Each named move below is a turn or a mirror, shown by a few rows before and after it. Which moves, in which order, take the first row of each later pair to the second? The first pair is answered.
L:
[-22.7  -7.6  25.6  21.9  23.1  11.9   0.6  29.3 -14.3] |-> [ 15.1  -2.4 -33.8 -21.5  15.0  22.9  22.4 -10.5   9.3]
[-33.7 -22.7  61.1  38.2  -4.3  -0.5 -31.4  22.1 -67.7] |-> [ 39.3 -10.1 -58.4 -51.4 -21.1  26.0  15.4 -60.7 -17.6]
[ 32.4  14.5 -12.2  31.7  17.1  14.9  39.5   0.7 -12.2] |-> [ 23.0  11.5   2.2  41.3  19.8  12.6  34.7  11.2 -17.2]
H:
[ 12.1  18.1 -15.7 -10.3   8.0 -10.8  -5.5  -1.5   8.1] |-> [  5.1  -2.5 -14.4  19.7   8.8   5.0  14.2   8.2 -13.5]
[-11.4  25.4   3.2   1.1  -3.3 -26.6 -13.5 -26.9  16.1] |-> [-21.2  -4.2   5.9  40.0  -0.7  -4.3  15.2 -11.2 -11.6]
[ 16.4  27.6  -6.6 -17.8  10.3 -19.8  -8.3  -0.1  14.0] |-> [  5.4  -5.3  -1.8  27.2  14.7   5.1  20.3  16.4 -19.2]
M:
[ 7.1  1.2  5.8 -5.1  3.6  3.0  6.2  0.4  6.1] |-> [ 5.8  0.8  6.7 -4.1  2.1  3.8  5.9  1.9  4.8]
[-20.6 -17.9  -1.9 -10.0  -9.0  15.3  -4.5  -9.6  -2.9] |-> [-20.4 -18.7  -2.1 -10.3  -8.6  16.0  -1.2 -10.9  -3.6]
[-30.3 -22.6  -6.3 -28.1 -26.5  -1.4 -27.2  -5.9  13.5] |-> [-17.9 -22.6 -22.1 -33.2 -26.6   5.7 -14.3 -17.2  17.0]
[  7.1 -26.6  -8.1  27.8  17.9  15.6  37.4  16.8 -35.2] |-> [-11.3 -26.4  18.8  32.8  16.3   1.6  15.9  32.3 -36.4]
Then:
(2 to 3 moves a pair)
[ 65.5  30.7  -6.6  53.8  40.9   7.1  41.7   6.5 -24.4] |-> [ 73.3  64.9  -3.7   6.9  38.5 -24.2   5.5  -8.2   9.7] => L H
[  8.6 -10.8 -16.9   1.8  -4.1  20.2  34.8 -14.2  18.4] |-> [-17.7  -5.3  36.5  28.1   1.2  -1.1   5.2  17.5   5.6] => H L
[-46.4   0.9  14.0 -21.8   9.9  -7.7 -39.2   0.9  -6.3] |-> [-18.4  -8.4 -38.2 -38.8   4.6  16.0  -2.1 -27.1  -0.8] => H L
[ 27.1  50.9  37.2  -2.6  40.1 -36.4 -26.3  13.3  10.8] |-> [ 47.3   3.1 -22.7  24.2  36.2  21.3  55.2  -5.0 -19.8] => L H L
[ -6.3 -41.8   3.8  12.8  -8.6  17.2  -6.6  17.7 -12.2] |-> [ -1.8 -10.3  12.2 -21.2 -10.9  -7.8 -38.7   8.0  14.5] => H L
[  3.2  17.8  19.9   4.6   5.1 -14.5 -20.5   8.0  -0.1] |-> [ 12.4  -3.9  -8.6  18.0   4.9  14.0  20.8   0.5 -13.2] => L H L
[ -1.1  19.4  32.0  33.5   3.0 -28.1 -22.8  32.5 -11.0] |-> [ 41.2  29.7 -32.6 -20.8  -5.4 -18.8  -0.5 -14.3  21.5] => H L
[ 10.8  30.2  37.3  29.4  11.1 -14.7  -5.6  14.3 -10.8] |-> [ 40.8  40.1  -7.7 -10.1   5.9  -7.5   9.2 -18.9  12.6] => H L
[-13.2 -26.0 -23.2  -6.0 -34.9  14.2  19.4 -18.0  13.2] |-> [-37.7 -24.2  23.3  16.7 -31.3   0.3  -7.1   9.3   2.1] => H L
[-17.9 -33.2  -1.3   3.0 -13.1  20.6  -1.5  -2.0 -22.0] |-> [-25.8 -25.7  17.3   3.0 -12.6   7.8 -19.0   4.5 -19.9] => H L H
[ 22.0 -19.5 -27.3   5.0   7.7  27.0  43.3  -2.8  -7.8] |-> [  2.1  25.7  31.2 -21.0  10.8 -27.8 -32.5  11.9  18.1] => L H L
[ -9.5   8.7 -35.6 -47.9 -14.7 -23.5 -24.2 -19.7  12.8] |-> [-48.1 -15.7  18.5  15.7  -8.1 -20.5 -26.2  25.4 -27.7] => L H
[ 14.6   5.8   4.0  25.9   8.2   6.0  19.7   3.3 -10.1] |-> [ 11.4  25.4  17.3   9.0   7.4 -13.6  -7.3   2.8   4.7] => H L
[-26.8 -18.4 -30.8 -59.8 -16.7 -10.3 -27.0 -15.7  37.0] |-> [-65.2 -43.8  21.2   1.9  -6.9  -7.0 -29.4  29.6  -4.7] => L H
[ -3.2 -28.1   4.0  14.9 -14.1  -1.1   8.3  20.2 -29.1] |-> [ -7.6 -22.2  13.8  13.0 -14.2  -6.7  -1.0  22.9 -27.0] => H L H
[ 54.0  47.9  -9.6   7.9  29.2   1.4  10.2 -24.8  21.2] |-> [ 32.9  20.4  10.9  56.9  33.6  17.2  28.9   1.1 -13.1] => H L
[ 23.3  29.6 -27.0 -23.6 -13.4  -3.6  -1.9 -22.4  21.7] |-> [ 17.3  37.0 -12.0 -25.3 -12.5 -15.1 -19.1 -16.2  24.0] => H L H
[-12.6 -14.4  31.5  46.0  15.1  15.7  28.1  -0.2 -18.9] |-> [  2.4 -14.0  10.8  38.5  16.0  24.3  43.8 -13.8 -14.7] => H M H
[-40.9 -19.0   9.6 -43.1 -32.5 -11.8 -28.0   3.9  15.6] |-> [-29.7 -46.4 -23.5 -27.6 -34.1  21.3  17.2  -5.1   0.3] => L H L
[ 24.9  39.3   6.8 -17.6  13.8 -28.2 -19.7  -5.4  21.6] |-> [ 41.3  19.6 -31.0 -13.7  12.7  -3.5  17.2 -23.4  16.2] => H L H
[ -9.6 -20.3 -28.3 -33.0 -19.1  -9.5  -5.8 -38.9  12.1] |-> [-39.3 -19.1  24.8  -2.5 -12.1 -25.9 -34.4  -6.1  -5.6] => L H
[-21.4   5.4  12.2 -12.9   1.2 -19.4 -27.5   7.5   4.5] |-> [ -0.4  -9.6 -31.5 -21.7  -3.4   4.8   9.7 -14.7   5.4] => H L
